Named moves (each a turn or a mirror), then the moves between two rows, first move first; the first pair answered:
move pep:
| -1.923 | -0.827 |  1.075 | -0.007 |  0.594 |  1.104 |  1.125 |  2.168 | -1.150 | -2.707 |  1.366 | -0.578 |  1.333 | -1.162 | -0.647 |  0.126 |  0.091 | -> | -1.184 | -0.946 | -0.255 |  0.570 | -0.376 |  1.751 |  1.749 | -1.533 |  1.289 | -1.341 | -1.144 |  1.020 | -0.874 |  2.005 |  0.534 |  2.959 |  0.531 |
|  3.100 | -2.567 | -0.084 | -0.423 |  0.415 | -1.328 | -0.645 | -0.665 | -0.867 |  2.424 |  0.674 |  1.346 | -2.204 |  0.943 |  3.275 |  2.127 |  2.206 | -> |  2.476 | -2.574 |  1.000 | -0.746 |  1.101 | -1.572 | -0.910 |  2.607 | -2.662 |  1.015 |  3.040 |  0.586 | -0.549 | -0.928 |  1.929 | -0.057 |  2.017 |
|  1.105 | -0.755 | -0.889 |  1.187 | -0.791 | -3.391 | -1.208 |  1.817 | -1.676 |  1.291 |  3.110 | -0.010 | -0.995 | -0.357 |  1.332 |  0.156 |  1.833 | -> |  1.580 | -0.908 | -1.515 |  1.574 | -1.132 | -3.448 | -0.874 | -0.153 | -0.621 |  2.094 |  2.061 |  0.594 | -2.412 |  0.882 |  1.866 |  1.237 |  2.157 |
|  0.436 |  0.656 | -0.195 | -0.891 |  0.429 | -0.323 | -0.043 | -0.163 |  0.217 |  0.643 | -0.617 |  0.355 |  0.629 | -1.063 | -0.982 | -0.584 | -0.731 | -> |  0.736 |  1.030 | -0.507 | -0.770 |  0.623 | -0.703 | -0.174 | -1.128 |  0.269 |  0.874 | -1.096 |  0.389 | -0.009 | -0.535 | -0.869 | -0.205 | -0.893 |
move Vazak:
| -2.400 | -1.667 |  1.088 |  0.441 |  0.691 |  2.484 |  1.970 |  0.996 | -0.093 | -2.302 |  0.360 | -0.853 | -1.310 | -0.003 | -0.048 | -0.431 | -1.280 | -> | -0.108 |  1.326 | -0.606 |  0.393 |  0.061 | -2.710 | -0.771 | -0.354 |  0.437 |  0.434 | -1.895 |  0.631 |  0.946 | -0.214 | -1.201 | -2.634 | -2.107 |
|  0.195 |  3.403 | -2.721 |  0.440 | -0.622 | -2.052 |  1.211 | -1.817 |  0.624 |  2.087 | -3.806 |  0.124 | -0.209 |  0.781 | -1.581 | -1.664 | -2.250 | -> | -2.270 |  0.247 | -0.790 |  0.529 |  0.259 |  4.070 |  3.921 | -0.238 | -0.307 | -0.335 | -1.247 | -1.546 | -2.718 |  0.932 | -0.872 |  0.895 | -1.729 |
| -0.521 |  2.045 |  0.286 | -1.304 | -0.769 | -1.862 | -0.960 |  0.086 | -2.075 |  1.604 | -0.384 | -1.223 |  2.872 | -2.085 | -2.255 | -2.468 | -1.110 | -> |  0.131 | -0.501 | -0.803 | -0.042 | -1.911 |  1.675 |  1.545 | -3.755 |  0.492 |  2.182 | -1.916 | -0.155 | -1.215 |  1.098 |  1.373 |  2.539 |  1.203 |
| -1.588 | -2.242 |  1.474 |  0.083 |  2.046 |  3.530 |  2.905 |  2.625 | -1.871 | -4.233 |  1.419 | -1.287 | -1.776 | -1.264 | -3.164 |  0.876 | -1.595 | -> |  2.684 |  2.074 | -1.855 |  0.433 |  1.056 | -5.185 | -1.673 | -0.656 |  0.069 |  0.405 | -2.794 |  2.190 |  1.130 | -0.631 | -3.637 | -1.204 | -2.111 |
move lurok:
|  4.005 | -3.222 | -0.473 |  0.036 | -1.007 |  0.258 |  0.602 | -0.069 |  1.564 |  1.488 |  0.591 |  1.887 | -1.751 |  1.565 |  2.348 |  4.097 |  0.434 | -> |  1.048 | -2.722 |  1.077 | -1.760 |  0.141 |  2.024 |  0.371 |  4.964 | -1.245 | -1.145 |  2.962 | -1.003 |  1.564 | -1.793 | -1.489 | -0.960 | -2.212 |
|  2.618 | -0.584 | -0.455 |  0.235 | -0.112 | -3.394 | -0.828 | -1.003 | -0.279 |  0.955 |  1.594 |  1.946 | -1.857 |  0.004 |  2.352 |  1.959 |  2.014 | -> | -1.746 |  0.807 |  0.637 | -1.651 |  0.068 |  0.045 | -0.184 |  1.769 | -1.154 | -2.210 |  1.538 | -0.655 |  0.832 | -1.428 | -2.489 | -3.080 | -1.688 |
|  1.940 |  1.609 | -0.033 | -1.297 |  1.317 | -1.425 | -2.057 |  1.004 | -0.751 |  0.878 |  0.632 |  0.452 |  0.949 | -1.124 | -2.060 | -2.225 | -0.305 | -> |  1.592 |  2.256 | -0.780 | -0.732 |  0.818 |  0.257 | -1.280 | -1.736 |  0.905 |  1.512 | -2.188 |  0.616 | -0.411 |  0.755 | -2.077 | -0.861 | -1.095 |
Then:
(2 to 3 moves a pair)
| -0.251 | -1.881 |  0.061 |  1.264 |  0.415 |  0.624 | -0.248 | -1.026 | -0.392 | -0.435 | -0.122 |  0.921 | -1.933 |  0.467 |  3.392 |  5.178 |  2.109 | -> | -0.419 | -0.053 | -1.176 |  1.458 |  0.199 | -0.464 | -0.743 | -2.883 |  1.248 |  1.085 | -2.762 |  1.512 | -1.619 |  1.619 |  2.332 |  4.024 |  0.992 | => Vazak, pep
| -1.643 |  3.105 |  0.211 |  0.040 |  0.396 | -0.148 | -0.320 | -1.718 |  2.313 |  1.297 | -3.355 | -0.544 |  2.148 |  0.256 | -0.760 | -2.631 | -1.632 | -> | -2.241 |  0.993 |  0.711 |  0.383 |  0.239 |  2.537 |  1.778 | -3.350 |  3.051 |  0.844 | -2.699 | -0.460 | -0.956 |  1.787 |  1.338 |  0.759 | -0.390 | => pep, Vazak
| -1.232 | -1.299 | -0.881 |  1.958 |  0.523 | -3.471 | -1.998 |  0.600 |  0.131 |  0.088 |  2.327 |  0.123 |  2.063 | -4.450 | -0.481 | -1.390 |  1.738 | -> | -2.531 | -2.498 |  0.169 |  1.864 |  0.701 | -1.251 | -0.645 |  1.219 | -0.003 | -1.138 |  2.985 | -0.852 |  0.955 | -4.587 |  0.020 | -0.314 |  2.170 | => Vazak, Vazak
|  2.652 |  0.943 | -0.971 | -0.148 | -0.219 | -3.939 | -1.565 | -1.011 |  0.509 |  1.447 | -1.080 |  1.070 |  0.855 |  0.034 |  0.518 | -0.120 |  1.346 | -> |  2.073 |  1.607 | -0.670 | -0.656 |  0.011 | -3.445 | -1.634 |  0.590 | -0.515 |  0.811 | -1.085 |  0.129 |  2.113 | -1.120 | -0.923 | -2.160 | -0.150 | => Vazak, lurok, Vazak
|  1.833 | -0.147 |  1.371 | -2.873 |  1.347 | -0.291 |  0.685 |  2.289 | -2.991 | -1.221 |  1.604 | -1.082 |  3.562 | -1.105 | -1.243 | -3.880 | -1.351 | -> | -0.145 | -0.012 |  1.202 | -3.032 |  0.038 |  4.270 |  2.853 | -0.615 | -0.954 | -2.265 | -0.833 | -1.697 |  1.992 |  1.240 | -1.599 | -3.116 | -3.017 | => lurok, Vazak
|  0.106 | -3.351 |  1.175 | -0.760 | -0.634 |  1.232 |  2.459 |  3.563 | -3.173 | -0.701 |  3.117 | -1.235 | -1.046 |  0.218 |  1.182 |  1.062 |  4.490 | -> |  0.448 |  2.558 | -2.323 | -1.992 | -2.133 | -3.024 | -0.577 | -1.049 |  0.443 |  2.229 | -4.279 |  0.022 |  1.834 |  1.949 | -2.697 | -3.370 | -0.180 | => lurok, Vazak, pep
| -0.649 |  0.946 |  0.797 | -1.178 |  1.453 | -0.794 | -1.187 |  1.070 | -1.036 | -0.269 | -1.424 | -0.448 |  1.308 | -1.307 | -3.161 | -2.532 | -1.478 | -> |  1.929 | -1.404 | -0.416 |  0.297 |  1.197 | -1.485 | -0.502 | -1.226 |  0.244 |  1.457 | -1.281 |  1.594 | -1.684 |  0.727 |  0.662 |  2.345 |  1.892 | => Vazak, lurok, pep
|  0.811 | -0.248 | -0.058 | -0.122 |  0.194 | -3.621 | -0.928 |  0.490 | -1.094 |  1.525 |  1.388 |  0.279 |  1.908 | -2.367 | -0.325 | -1.249 |  1.855 | -> | -2.169 | -1.294 |  1.284 | -0.275 |  0.078 |  1.332 |  1.090 |  1.552 | -1.436 | -0.423 |  2.252 | -1.908 |  1.067 | -2.445 | -0.961 | -1.888 |  0.035 | => Vazak, lurok
| -1.131 | -1.955 |  1.567 | -0.783 | -0.346 |  4.188 |  2.839 | -0.713 | -0.036 | -1.536 |  1.771 | -0.591 | -2.483 |  0.533 |  1.043 |  2.430 |  0.045 | -> |  0.672 |  2.900 | -1.114 | -1.421 | -1.464 | -1.532 | -0.588 | -3.188 |  1.979 |  1.193 | -2.752 |  1.615 |  0.816 |  1.361 | -1.166 | -0.730 | -2.647 | => Vazak, lurok
| -2.709 |  1.437 | -2.201 | -0.231 | -0.944 |  1.819 |  1.105 | -0.244 |  2.709 | -1.221 | -3.465 | -2.044 |  0.101 |  0.941 | -2.239 | -1.429 | -2.860 | -> | -0.386 | -0.311 | -0.636 |  0.208 |  0.103 | -2.499 | -0.672 |  4.555 | -1.255 | -1.624 |  1.127 | -2.178 |  2.281 | -2.874 | -1.072 | -2.263 | -0.009 | => pep, lurok, lurok
| -0.323 |  0.591 | -0.203 | -0.206 | -0.715 |  2.736 |  0.544 | -1.661 | -0.063 |  0.039 | -0.481 |  1.277 | -1.418 |  1.321 | -0.064 |  1.814 | -0.008 | -> | -0.513 |  1.826 | -0.964 | -0.480 | -0.841 |  2.110 | -0.003 | -1.978 |  0.559 |  0.403 | -1.528 |  1.493 | -0.892 |  1.276 | -0.798 |  0.583 | -1.006 | => Vazak, pep
| -1.129 | -1.489 | -0.055 | -2.354 |  1.806 |  0.635 |  0.648 |  3.422 | -0.602 | -1.828 |  2.573 | -2.664 | -0.178 | -1.977 | -0.972 |  0.702 |  0.409 | -> | -0.320 |  2.309 | -2.379 | -2.892 |  0.950 | -1.921 | -1.498 | -0.094 |  1.788 |  0.247 | -1.884 | -1.152 |  1.241 | -0.403 | -2.937 | -1.432 | -1.867 | => Vazak, pep, lurok
